Each row is where one point has got to under a steady rotation. How many steps took it there?
The counts run from 0 to 325.
[ 76 117 149 150 170  67 129 112 182 137 127 128 159 149 141 150 117 119
 157 140 150 112 150 152 131 130 136 104 170 131 111 145 181 134 127 163
 123  75 126 118  97 107 108 136 148]	14
[132 160 107 118 117 104 147 128 143 155  79 130 130 133 109 125 131  92
 143  72 155 125 124 150 102 109  84 143  85 121  76 142  63 135 154 141
 124 124 141  93  90 145 135  96 147]	139
[135 145 180  95 154 119 101 140 161 124 122 100 126  99 107 158 108 148
 104 127 106 121 108 159 132 124  90 144 173 160  76 181 123 102 102 191
 133 127 111 178 167 158  77 140 145]	173
[111 145 125 110 130  62 157  92 133 166  92 126 110 112 122 109 116  70
  73  79 148 143 154 158  93 118 128 108 112  89 105 167 123 150 126 154
 115 141 137 118  99 136 136 111 152]	191
[106 139  82 104 125 121 160  95 117 131 137 151 152 128 126  78 117 140
 123  86 137 103 174 139  87 130 184 100 145  77 118 117 159 168 106 127
 133 150 126 134 109 144  93 140 160]	241
[136 168  94 169 164 145 119 149 151 135 157 175 152 160 164 135 104 133
 166 106 142 120 148 148 135 133 127 170 131 156 110 129 121 112 119 145
 126  80 179  74  92 115 139 104 153]	23
[ 84 130  99 140 121 145 125 156 162 123  80 157 151 123 102  79 138 106
 159 150 164 106 163 134 119 135 203 110 118 123 138  90 137 168 145 124
 137 104 118  79 102 146 150 117 157]	188
[135 142 107 138 130 133  91 172 174 129 102 112 165 126 115  83 137 151
 161 167 146 134 104 122 104 113 175 101 167 136 124  92 168 148 121 100
 152  87  81 136 138 113 125 148 167]	283
[173 132  92 119 142  98 152  97 130 153 106 114 135 160 125  78 130  90
  91  73 106 147 146 133 112 108 136  79 130  68  93  93 127 158 146 144
 122 120 117 110 141 115 158 160 133]	286
[114 116 144 139 151 149 105 160 144 114 119 152 165 106 103 138 103 166
 171 188 127  99 147 134 100 151 149 157 155 194 156 120 119  79 115 119
 174 102 152  94 135 140 105 125 131]	79
[190 146 105 136 137 151  91 176 116 129 132 129 131 157 123 131 128 146
 116 134 127 108 123 146 124 108 121 171 126 194 112 111 102 103 111 190
 121  95 169 113 151 101 138 151 175]	118
[138 145 115 133 136  74 146 116 145 136 119 136 127 183 129 127 146 117
 153  61 164 101 148 169 119  99  82 126 127 125  81 132 129 151 146 165
 119 122 136 109  88 102 121 156 167]	12
[118 155 114 121 111 138  99 179 133 117  93 140 113 112 101 130 153 127
 100 116 164 101 109 155 134 123 134 155 112 147 105 150 112 183 113 205
  82 134 132 144 101 178 137  98 167]	182
[126 137 145 118 157 101 100 147 189 151 101  85 154 117 111 100 133 145
 160 165 155 126 111 134 100 118 151 108 187 140 119 137 181 127 116 123
 166  82  64 170 126 115  95 157 161]	282
[125 134 130 148 150  93 133 141 132 157  84 116 127 121 113 115 139  96
  87 147 119 133 148 142  97 102 183 126 116 169 182 123 168 129 106 151
 128  80 164 126 140  95 162 150 181]	244
[148 143 102 123 138 198 101 143 129  79 138 156 157 119 135 132 108 172
 146 139 133 103 123 151 130 170 126 132 176 130  92 111  84 123 112 124
 134 147  93 119 134 204 101 100 124]	36
[152 129 134 162 187  89 132 124 143 143 146 117 142 164 134 182 128 126
 123 124 135 123 127 182 113 124  85 128 179 180 132 145 149  71 114 137
 153  88 136 141 122 122 120 140 154]	205
[160 142  63 142 131 115 136 133 113 147 117 154 119 168 116  76 140  98
  94  80 130 136 164 135 129 101 168 110 101 109  93  81 101 152 128 155
 105 116 152  91 124 113 158 147 167]	62
[153 145  72 185 147 138 122 140  98 135 138 141 150 130 135 118 135  90
  95 112 141 151 142 151 121 137 191 118 120 117 134 105 108 145  70 122
 127 103 135 135 143 167 184  83 177]	201
[136 133 109 138 119  94 123 168 131 152  91 115 136 118  88 108 164 114
  93 139 161 116 134 159 110 115 177 121 115 159 153 123 149 166  95 156
 115 107 125 157 135 142 169 136 200]	9
[151 166  84 159 137 132 129 160 131 157 133 177 138 159 137 120 124 117
 132  96 157 120 144 144 126 113 143 174 103 147 107  99 117 135 118 163
 111  98 179  78  95 100 156 115 181]	246
[109 156 133 166 158  82 116 143 153 184 111 116 140 108 123 137 133  91
 120 134 164 125 122 164 104 123 137 167 115 158 128 164 155 129  92 161
 130  82 125 164 107 117 139  94 193]	193
[198 184  76 115 142 131 141 135 123 168 139 135 111 145 134  91 117 115
 122  51 153 134 105 141  92 105 115 149 128 110 118 124 122 128 114 154
 116 112 137 136 102  96 118 156 174]	107
[ 98 150 151 130 160  61 124 132 174 150  87 106 145 122 116 152 118  86
 145 128 165 131 130 159 119 133  82 117 149 123  75 176 115 121 153 139
 139 107  98 135 104 140 116  94 134]	141
[ 93 142  82 112 133 134 136 127 140 108 143 156 160 139 143  81 132 149
 153 125 146 100 156 144 133 137 198 120 160  84 111 116 168 188  98 140
 111 133 114 114  90 154 105 130 164]	240
[128 127  86 175 158 110 118 145 130 140 129 127 156 131 136 114 125  69
 102 165 131 161 147 147 121 148 198  91 138 137 138 100 145 132  86 119
 130  88 124 118 152 144 186  91 158]	200
[157 146  93 120 147 158 163 113 103 146 139 171 121 143 131 113  98 114
  71  73  92 116 157 156 132 120 161 156 106 111 108 124 100 150 109 178
  97 131 204 105 124 150 131 140 141]	298
[132 143 113 136 116 148 109 179 103 138 105 157 114  84 114 148 121 121
  86 144 122 111 125 151 114 141 154 160 103 178 126 148  63 116  84 152
 117 132 166 122 155 172 157  87 147]	309
[164 124  93 122 135 122 170 106  93 154 109 149 118 158 127 107 112 113
  99  64  80 124 163 150  74 126 133 132 121 143 137 100  66  91 109  92
 159 137 165  86 138 136 137 156 123]	254
[108 138 109 113 120 138  84 173 163 110 104 144 167 148 121  86 137 150
 191 154 163 103 128 117 128 129 152 111 138 110  51 113  99 168 135 149
 136 117  91  80  99 148 110 119 144]	4
[165 177 129 148 174 168 100 160 149 131 160 140 148 119 159 159  91 129
 122 147 117 122  93 129 147 148 123 164 170 151 106 123 149 108  89 174
 109  74 152 124 135 124 117 120 152]	162
[127 153 143 147 177 106 103 146 186 144 130 113 169 137 146 133 101 118
 170 170 129 137 113 129 122 100 133 129 169 143  97 127 184 105 124 156
 144  69 124 113 138  88 109 163 145]	110
[124 117 129 107 115 110 156 102 137 130  93 121 120 108 111 128 143 105
  66  81 129 119 145 162  84 148 128  95 144  98 121 132  84 156 136 132
 142 166 115 135 134 195 143 116 109]	318
